In the rows, zero is written as 128.
Named turns come first, each shown by rows before and after it. Which turns, in which order, take the first row of each pair that follows to the second? Write the first one first, as in the answered first pair.
Rokel (before -> after):
[ 90 135 161 152 160  94 111  86 168 135 143 121 115 130  97 106  77 109
 112 132] -> [ 95 142 174 150 157  98 113  89 158 139 142 133 127 122  92 102  72 114
 121 125]
[125 131 118 138 172 125 119 110 115 127 131 121  82 140  87 157 141  97
 116 117] -> [130 128 107 142 174 121 122  99 122 126 139 126  80 138  83 145 130 108
 124 123]
[127 114  69 107 118 114 142 119 167 121 131 116 106 140 144 148 155 125
 110 154] -> [143 112  64 112 117 115 156 106 168 125 134 140 124 126 129 119 134 146
 131 158]
piz (before -> after):
[143 146  99  98 124 153 118 159 133 128 138 129 135 119 181 116 179 119
 112 115] -> [162 110 105 121 136 143 159 129 119 121 153 148 170 101 129  93 132 159
 156 116]
[124 160 149 115  98 135  99 151  98 132 114 137 102 100 137 161 153  88
 114 115] -> [154 104 115 111  82 148 139 147 127  93 144 134 155  97 157 145 163 109
 122 121]
[134  43 136 173 144 120 181 113  88  95 154  71 153 123  44 204 119 118
 149 121] -> [ 99 111 167 164 152 110 124 131  71 130 118  64  88 132  52 232 132  80
 119 116]
[155 157 143 118 119 133 144 131 131 150 105 139 155  91  69 111 119 131
 162 128] -> [138 189 141 101 111 136 112 154 138 156  91 126 126 105 104 130 151 101
 129 126]
bodi (before -> after):
[124 128 178 146  83 129 148 142 164 149 129 163 128 111 140  99  87 145
 144 154] -> [117 107 191 147  72 135 151 153 154 133 135 144 144 115 142 128  94 134
 144 146]
[134 134  77 103 141 131 129 158 128 113 135  94  98 143 148 158 196 101
 100 110] -> [136 137  93 123 176 115 136 135  84 134 133 108  79 129  74 158 167 116
 129  96]
[111 115 158 135 133 128 130 128  91 128 129 124 129 130 102 155 128 120
 135 108] -> [127 157 119 120 132 130 116 119 139 146 120 162 105 126 141  93 132 135
 122 129]
[148 138 149 126 130 132 136 136  91 138  96 123 115 127 103 125 125 129
 124 144] -> [152 147 137 113 113 140 127 144 121 136  97 126 118 130 144 107 142 129
 108 154]
fifo (before -> after):
[151 148 140 116 122 129 142 152  97 135 114 133 153  99 103 154 146 118
 127 101] -> [151 147  89 113 143 121 145 139 114 134 124 120 120 109 105 146 165 117
 110 111]
[144 143  86 127 167 154 151 105 125 143 125 129  99 118  97 122 171 131
 123 139] -> [ 97 153 156 135 134 151 112 122 132 149  96 101 101 135 134 158 156 100
 103 146]
[129  64 123 123 158 128 156  99 163 118 135 112 114 137 115 123 145 133
 133 141] -> [105  72 171 130 133 129 134 111 161 122 116 100 122 143 134 145 133 117
 127 142]
[145 144 109 123 127 143 112 133 108 131 138 150 160 131  89 144  99 135
 122 101] -> [135 143  70 118 139 135 106 127 132 131 141 130 120 143 104 147 117 123
  98 119]
Then:
Between the rows of a pair lie two turns.
[109 136 136 130  98 123 102 158 162 128 124 117 133 144 177 144 125 119
 120 134] -> [138  97  96 143 115 118 145 131 167 116 148 128 148 133 147 115 107 150
 145 139]
piz, fifo
[ 96 118 111 118 115 114 118 151 149 168 136  94 112 159 139 128 111 139
 108 160] -> [105  97 136 125 101 118 136 151 141 159 140 102 156 146 130 124  89 156
 132 156]
piz, fifo
[149  72 138 121 167 110 137 108  84 106 146 124 163 127 101 161 122 121
 148  92] -> [165 139  84 105 174 108 114  93 140 142 133 177 121 121 149  78 126 138
 128 118]
Rokel, bodi
[119 113 125 128 134 118 129 142 104 116 127  96 113 142 112 179 141  97
 116 112] -> [139 111 106 122 145 121 146 135  98 114 141 109 121 132  95 164 144 113
 129 106]
fifo, fifo
[ 88 144 162 181 125 130 105 139  87 121 114 122 174 128 134 166 115  98
 128 119] -> [135 145 105 164 155 135 137 135  65 117 139 145 179 112  98 146 142 121
 147  95]
fifo, Rokel
[120 184 123 116 140 124  92 139  97 148  88 101  83 126 116 166 156 119
  97 128] -> [143 179 163 113 123 137 106 153  70 147  88 132 142 105 102 160 138 137
 128 104]
bodi, fifo
[126 119 144 139  97 121 122 109 204 132 130 150 153 121 181  75  96 150
 126 169] -> [143 137 175 130  89 130 125 126 168 139 123 176 180 107 165  75  95 154
 147 144]
fifo, Rokel
[ 86 132 161 138 119 127 139 116  93 140 117 101 119 147 111 152 102 114
 143 128] -> [108  91 126 127 100 140 168 120 123 107 140  94 157 148 141 143 120 123
 142 135]
piz, piz
[132 221 149 139 141 137  94  80 107 185 101 145 103 129  34 108  90 173
 111 125] -> [111 171 128 104  73 171  82 139 172 114 116  67 140 172 170 168 172 122
  38 139]
fifo, bodi
[151 141 116 112 133 130 133 128  49 161 109 136 129  71  64 162 121 124
 138 125] -> [133 138  69  92 121 135 117 139 100 142 115  96  94  98 132 173 170  94
  86 147]
piz, Rokel
[130 128 150 124 115 122 118 141 113 138 124 146 151 122 154 158 124 129
 116 133] -> [135 139 140 121 118 123 114 139 124 144 122 158 145 121 163 144 127 133
 113 140]
bodi, bodi
[119 161 116 114  92 109 141 134 140 135 155  90  98 142 120 138 137  55
 145 139] -> [122 169 109 113  92 105 136 130 146 139 154  96  94 140 123 126 135  61
 143 142]
bodi, bodi
[105  98 143 142  92 124 104 115 160  91 167  63 135 136 183 169 124 113
 108 150] -> [143  97 176 138  86 140 128 132 113  85 172  98 194 110 151 165 114 136
 146 114]
fifo, Rokel
[161 121  89 132 107  99 132 126 160  97 149 102 118 124 142 124 165 122
 111 128] -> [139 159 131 148 132  82 109 111 119 138 124 113  78 114  93 131 133 122
 123 121]
piz, piz
[ 93 188 159 112 106 158 132 163 219 107  97 151 132 113 205 124 151  90
  93 166] -> [118 117  94 131 129 149 191 116 245  81 136 151 152 105 169  87 125 135
 125 186]
piz, fifo
[138  91  74 164 169  96 162  70 164 125 145 136  94 113  79  83  81 169
 155 155] -> [110 172 111 154 180  89 103  87 141 169 105 146  36 118  84  92  89 136
 134 149]
piz, Rokel
[159  96 108 124 139 133 156 128  98 107 154 113 145 119  85 149 150 136
 146 115] -> [117 103 172 135 111 133 123 146 103 109 129  93 154 133 117 181 137 111
 129 122]
fifo, fifo
[143 141 104 135 133  94 118 105 159 125 124 128 131 130 187 147 128 137
 133 141] -> [140 136 156 150 132  93 121 108 120 129 116 134 157 117 152 160 101 141
 159 124]
fifo, bodi
[122 126  81 124 153 124 145 156  78 112 131 101  87 140  52 176 190 117
 103 108] -> [ 82 104 100 139 136 115 130 143 113 108 122  70  76 160  79 189 170 105
  83 141]
fifo, Rokel
[134 118 115 126 105 136 133 136 178 114 122 138 143 126 177  95 128 143
 108 149] -> [122 119 105 146 135 116 134 104 171 132 120 139 105 127 134  90 100 151
 117 161]
piz, fifo
[122 133 101 136 144 115 128 127  80 126 127  98  92 147  89 171 145 121
 129 112] -> [153 126  47 125 130 125 147 114 146 115 142 129 115 139 138 107 150 151
 129 136]
bodi, piz
[140  93 148 110 112 152 126 109 122 168 139 139 155 117 109 122  84 142
 149 122] -> [122 104 165  99 105 155 108 136 111 163 132 117 147 127 127 159 110 112
 124 111]
Rokel, Rokel
[118 130 101 104 152 123 119 143 164 121 117 100 117 128 151 134 128 118
  86 167] -> [126 150 165 118 143 124 115 142 124 141  99 143 156 101 111 116  79 138
 133 146]
fifo, bodi
[167 161  54  97 143 146 138 133 161 125 147 154 118 117 141  92 184 141
 111 120] -> [165 162  70 113 172 131 147 111 125 143 144 162 104 105  80  93 157 152
 136 109]
bodi, bodi
[146 156 147 141 102 136 140 123 153 121 127 156 155 108 131  91 109 135
 154 127] -> [122 153 176 133  88 141 124 147 132 115 122 126 157 120 144 141 125 106
 135 120]
piz, bodi
[112 136 155 135 142 119 140 124  94 133 119 123 131 120  77 146 113 125
 144 120] -> [136 149 148 111 128 138 141 150  91 119 124 132 156 113 102 149 146 121
 138 103]
piz, fifo
[162 168  69 108 127 112 111 151 171 131 127 181 110 121 205  23 124 166
 137 154] -> [161 160  98 139 173  90 128 121 101 156 128 189  87 107  94  39  79 183
 183 133]
bodi, bodi
[ 87 131 210 152 112 111 111 133 104 158 100 114 131 118 117 112  98 132
 124 138] -> [146 140 151 131 121 121 141 123 120 158 121 165 151  97 116  51 111 167
 145 134]
bodi, fifo
[151 158  99 109 111 146 126 138 160 138 145 146 127 121 178  97 139 136
 123 146] -> [153 160 129 113  99 148 127 146 145 138 142 156 158 111 171  96 125 145
 137 133]
fifo, fifo
[147 166  92  96 133 138 105 146 123 136 158 108 103 129 169 151 175  87
  99 111] -> [137 136  95 122 166 120 121 119  89 135 165  90  81 128 104 173 150  91
 116 109]
bodi, Rokel
